In the rows, 128 means zero.
The rows of T fall into a few groups, which share some directions, and each row is roughly a mix of its group's hidden directions.
T (153 x 11):
[[101 165 100 118 107 115 129 161 110 145 161]
 [132 120 143 168 176 113 137 129 170 116 136]
 [141 120 153  80 146 128 131 127  91 155  99]
 [107 146  89 169  92 130 125 160 136 132 131]
 [130 148 126  88  85 130 130 147  89 110 146]
 [163 112 171  93 157 124 128 120 112 120 103]
 [124 100 128 150 177 126 137 100 158 157 135]
 [128 170 104 164 124  98 135 117 133 130 169]
 [148 103 149 152 158 134 109  82 150 140 109]
 [125 115 121 138 170 126 109 158 145 170  96]
 [119 107 116 147 108 156  96 121 151 118  78]
 [142 110 141 106 129 183 114  99 126 140  96]
 [ 93 121 123 171 133 111  98 110 162 146 110]
 [109 136 102 128  73 136 145 107 106 137 158]
 [118 111 101 107  79 160 120 121 103 144 105]
 [123 158 101 129 100 134 173 160 145 125 153]
 [125 135 138  90 112 133 115 165  97  94  99]
 [143 119 127 112  80 141 157 146 109 106 166]
 [124 143 136  95  81 147 134 164 107 119 153]
 [148 132 152 146 183  89 142 111 135 136 131]
 [135 117 121 188 108 138 121  93 153 111 126]
 [104 167  94 119 105 126 144 161 106 146 149]
 [130 111 100 103 139 156 128 126  92 168  97]
 [144 101 114 105 135 109 126  84  99 127  88]
 [148  96 147  96 183 123 136 112 126 130 113]
 [124 103 101 130  85 170 135 115 105 118 105]
 [111 135 109 176 135 124  93 140 168 139 112]
 [109 161  98 129  88 129 143 169 113 125 148]
 [116 157 128  86 158 130 133 168 106 150 116]
 [131 104 129 164 151 105 116  93 162  99 122]
 [127 119 131 160 162 108  87  99 158 125 109]
 [141 138 149 126 121 115 145 159 168  99 170]
 [120 142 127 124 185 115 104 128 128 158  93]
 [136 151 146  88 145 138 150 179 122 147 136]
 [121 146 129  84 108 139 140 177 101 127 146]
 [135 121 142 163 153 105 105  90 162 106 125]
 [152  98 151 132 172 128 113 129 166 113 105]
 [124 174 118 109 130 114 133 181 111 124 151]
 [113 115 131 177 145  98 124  90 156 128 116]
 [122 115 129 144  88 165 106 140 156 105  95]
 [138 138 130  91  93 151 156 158 101 118 151]
 [124 159 121 174  90 113 132 119 138 113 163]
 [124 110 108  99  83 155 124 115  98 149 103]
 [137 159 141  95 119 111 146 171 122 117 166]
 [132 107 117 113  82 158 127 103 105 159 107]
 [118 104 138 137 162 142 109 131 144 145  71]
 [126 136 112 186 109 111 133 117 154  99 149]
 [109 158 118 169  79 122 110 125 141 118 147]
 [125  98 152 103 159 145 112 157 149 130  89]
 [147 124 136 149 179 109 102  94 148 121 110]
 [140 165 135  89 142 110 141 168  96 130 130]
 [139 153 156 119 136 111 154 151 127 110 183]
 [139 140 131  81 132 150 177 145 112 105 129]
 [122 141 127  84 109 141 122 181 108 122 146]
 [124 136 124 131 178 125  91 120 136 158  90]
 [125 154 127  88  97 119 157 141  92 146 150]
 [130 130 130 107  91 132 165 157 110 106 168]
 [141  94 130 155 160 112 115  77 141 127 114]
 [130 102 137  73 132 144 150 131 111  89 120]
 [139 103 152 150 166 133  92 133 161 104 116]
 [133 109 132 175 154  99 108  96 157 130 122]
 [126 124 113  91 129 110 135 141  91  81 154]
 [111 137 101 176 109 124 120 129 160 104 160]
 [115 163 122 104  90 145 143 171 114 123 146]
 [157 114 153 125 188 118 141 131 138 156 123]
 [152 155 165 115 172 114 119 105 131 101 115]
 [138  84 136  89 145 148 135 118 100 137  95]
 [132 162 150 112 161  96 139 160 143 132 158]
 [124 146 115  90  82 134 120 145  86 121 116]
 [165 108 124 141  97 145 127 115 142  96 171]
 [111 170 110 114 122 124 139 182 117 137 151]
 [138 115 146  74 176 133 124 127 119 144 111]
 [121 135 121  84 100 133 136 160  91 100 146]
 [120 165 127 166  90 117 128 125 146 107 163]
 [117 110 102 181 126 144 121  99 160 120 112]
 [ 95 119  85 170 122 148 112 113 136 148 112]
 [136 161  92 123 140 156 159 170 133 137 139]
 [114 118 104 156 104 158 104 110 151 160  97]
 [ 96 115  92 174 113 144 110 107 146 142 125]
 [127 148 172  89 138 139 111 158 120 138  97]
 [108 151 126  97  97 147 110 174 121 100 126]
 [144 149 150  77 115 116 154 148  98 129 147]
 [140 153 153 107 135 107 158 148 112 119 178]
 [129 154 117 101  81 126 115 148  92 106 111]
 [113 170 104 123 134 126 136 187 124 134 139]
 [133 157 168 126 135 131 144 157 133 134 181]
 [127 152 143 124 123 105 122 167 147 104 178]
 [131 104 123 167 134 143 114  93 150 160  95]
 [103 103 122 138  87 126 145 137 153  85 150]
 [138  98 135 124 142 141 121  84 106 145  81]
 [123 145 128  82 111 143 131 178 102 129 142]
 [117 100  99 145  88 160 108 120 142 107 100]
 [134 107 119 148 140 130 137  76 143 172 146]
 [102 122  85 134  79 136 118 121  95 129 119]
 [127 133 125 149 176 118  94 107 147 155  99]
 [ 99 115  90 132  86 170 109 132 131 137 129]
 [119  96 135 117 164 136 168 133 150 138 168]
 [118 152 118 100  85 125 158 129  92 146 152]
 [124 106 116 159 161 126 130  88 159 163 131]
 [123 116 102 175 111 136 132 107 171 105 142]
 [125 118 161  87 134 121  94 129  84 146 134]
 [111 134 128  79 164 131 100 156 131 147 106]
 [106 108  85 131  91 138 115 112  92 135 106]
 [120 141 115  87  96 128 134 158  96  97 147]
 [ 96 101 117 148  68 126 141 135 133 116 139]
 [118 107  89 129  81 152 115 118 120 130  92]
 [127 133 109  99  68 143 128 136  92 121 122]
 [126 146 125  82 116 147 148 170  94 139 135]
 [133 157 124 100  84 122 113 146  93 100 112]
 [113 103 127 170 108 105 142 107 158  97 147]
 [115 125 129 158 167 105  96 103 148 143  98]
 [151 144 149 142 178 101 147 141 153 139 150]
 [113 105 131 149  81 122 145 120 148  87 152]
 [159 101 135 132 139 109 155  83 101 134 154]
 [160 129 141 128 115 134 108 129 149  83 174]
 [114 171 100 138 138 126 129 185 129 123 139]
 [ 97 141 121 131 142 145  96 159 162 134  87]
 [102 158  91 155 115 125 120 163 141 120 161]
 [158 134 148 114 102 143 110 131 140  83 167]
 [132 110 104  95  98 133 123 104  86 139  94]
 [132 108 128 177 129 117 128  78 158 120 124]
 [131 120 143 159 150 105  93  97 163 101 122]
 [154 124 160 110 175 107 160 137 140 114 146]
 [127 151 130  81 116 146 137 174  98 136 138]
 [137 144 132 106  95 153 181 130 100 138 138]
 [106 159  77 161 136 133 131 159 140 133 119]
 [125 170 121 103 145 121 131 182 103 134 129]
 [103 157 114 101 106 136 110 177 125 100 124]
 [ 95 145  85 163 104 132 124 143 146 131 156]
 [132 125 111 173 144 107 143 115 150 110 175]
 [ 95 149 147 162 147 103 114 102 154 145 105]
 [117 155 128  93 132 132 141 166  89 162 123]
 [137 110 121 112  81 154 134  99 106 164 113]
 [118 135 141 129  75 132 179 125 112 120 146]
 [151  87 149 111 179 113 143 113 121 134 114]
 [103 112  90 170 137 144 109 111 147 146 102]
 [123 101 106 171 122 140 119  79 144 122 108]
 [136 162 119 103 117 124 172 172 133 126 147]
 [129 101 114 158 162 121 130  82 152 155 128]
 [135 165 136 100 140 102 131 178 120 118 154]
 [134  84 130  90 149 143 131 125 100 144  92]
 [129 173 117  96 122 108 149 161  95 133 143]
 [135  99 126 175 108 122 121  86 155 112 134]
 [152  99 152 122 177 108 138  92 135 117 128]
 [156 135 170  82 146 116 130 147 102 116 129]
 [101 112  92 126  91 168 101 127 130 138 109]
 [111 171 122 146  77 130 128 149 132 117 156]
 [137 142 144 154 151 107 146 139 152  99 177]
 [141 157 159 131 139 109 151 148 133 112 180]
 [122 145 123  83 115 148 149 172  97 142 132]
 [116 111 109 120  88 175 111 118 110 134  95]
 [138 158 146 115 130 112 160 146 140  92 171]
 [131 146 119 130  95 134 171 152 157 111 165]]

Each list below has two rows that fit no group; the rest each fit one group, if only roughly. Name those rows in the order they come.
  Z626: [135  92 135 153 176 106 121 116 158 122 107]
  Z310: [110 153 129 104  90 151 112 172 125 103 118]
  Z473: [149 160 137 125 168 135 150 170 153 139 144]
  Z744: [126  79 130 161 133 111 110  90 140 112 150]
  Z995: [116 149 134  87 109 108 126 138  84 150 157]
  Z978: [143  95 155  97 139 134 133  96 109 154  94]
  Z594: [127 113 145  92  99 118 134  98  95  90 143]
  Z524: [142 104 127 156 162 117 117  94 168 101 121]
  Z859: [138 137 159 142 154 106 148 143 154 102 171]
  Z19: [116 161 112 101 117 101 150 162 114 114 164]
  Z558: [149  82 159 112 127 120 140  81 114 139 126]
  Z744 Z558
  Z430: [122 100 113 173 114 141 130  92 168 115 129]
  Z680: [152 140 144 112 112 104 169 131 107 101 167]
  Z35: [118 107 114 180 137 116 103  92 153 140 138]
  Z196: [113 117 117  93  80 157 134 127 100 101 124]
  Z202: [131 141 137  78 116 150 159 165 107 116 137]
  Z323: [127 128 114 100  91 168 153 160 101 121 123]
  Z125: [134 122 141 149 166  86 100  91 145 136 132]
  Z456: [126 142  98 109  82 161 121 157 106 124 148]
  Z956: [133 117 135 171 134 123 117  73 153 129 106]
  Z712: [130 142 138  91 119 118 152 156 107 100 173]
  Z750: [142 121 129 150 185 112 127  93 143 138 103]
  Z720: [117 157 137 162 120  93 108 111 156 109 160]
  Z435: [137 111 139  85 164 131 142 160 106 157 112]
  Z841: [148 110 142 146 187 101 127 117 151 144 122]
  Z35 Z456
  Z530: [124 147 129 129 100 143 147 151 139 128 191]
  Z642: [134 162 130 124 176 125 149 171 134 110 145]
  Z506: [135 156 135  76 141 141 123 165  96 136 123]
  Z955: [146 102 136 136 177 119 124 148 166  98 134]
  Z169: [124 146 132  85 140 138 170 152  95 144 110]
  Z660: [131 111 140 159 183 121 123 117 159 138 101]
  Z460: [135  92 116 157 136 142 104  81 135 126  95]
  Z175: [144 139 149 144 169 110 110  99 159  94 135]
  Z811: [139 104 128 159 144 127 118  80 142 163 100]
  Z143: [ 98 126  93 158  84 132  96 115 122 127 116]
  Z642 Z955
  Z911: [130 143 126  85 104 147 121 175  98 132 142]
  Z501: [121 116 121 155 111 119 108  71 121 126  90]
  Z967: [124 147 123  93 102 142 162 169 110 109 148]
  Z280: [130  97 116 172 112 119 121 102 166 106 147]
  Z360: [139 133 138 102  86 145 170 148 106 112 153]
  Z803: [133 156 130  93 111 150 128 183 118 116 110]
  Z562: [127 138 138  92  86 141 152 158 100 114 152]
  Z366: [117 110 119 180 116 111  98  91 146 121 117]
  Z250: [145 149 147 129 159  96 155 141 149 108 168]
  Z270: [126 154 122  98  92 140 159 155  99 113 154]
  Z429: [139 140 157 155 149 108 135  73 142 112 114]
  Z363: [126 109 117 154 139 136 115  82 140 174 103]
  Z501 Z803
  Z387: [126 117 149 146 191 122 127 117 156 152 134]
  Z940: [121 107 102 175 115 145 132  92 159 119 118]
  Z41: [128 113 144  89 161 135 112 151 115 163  95]
  Z64: [107 147 123 175 104 111 120 115 168 131 155]
  Z462: [136 121 112 170 105 134 124  84 149 162 116]
  Z765: [141 107 141 144 184  92 135 116 155 125 131]
  Z559: [148 149 126 104  89 137 137 169  92 142 142]
  Z939: [135  98 126 171 121 118 124  84 158 102 128]
  Z40: [115 123 107  96  88 150 114 129  93 139  95]
  Z355: [120 155 131  87 119 149 145 180 114 144 133]
  Z64 Z559
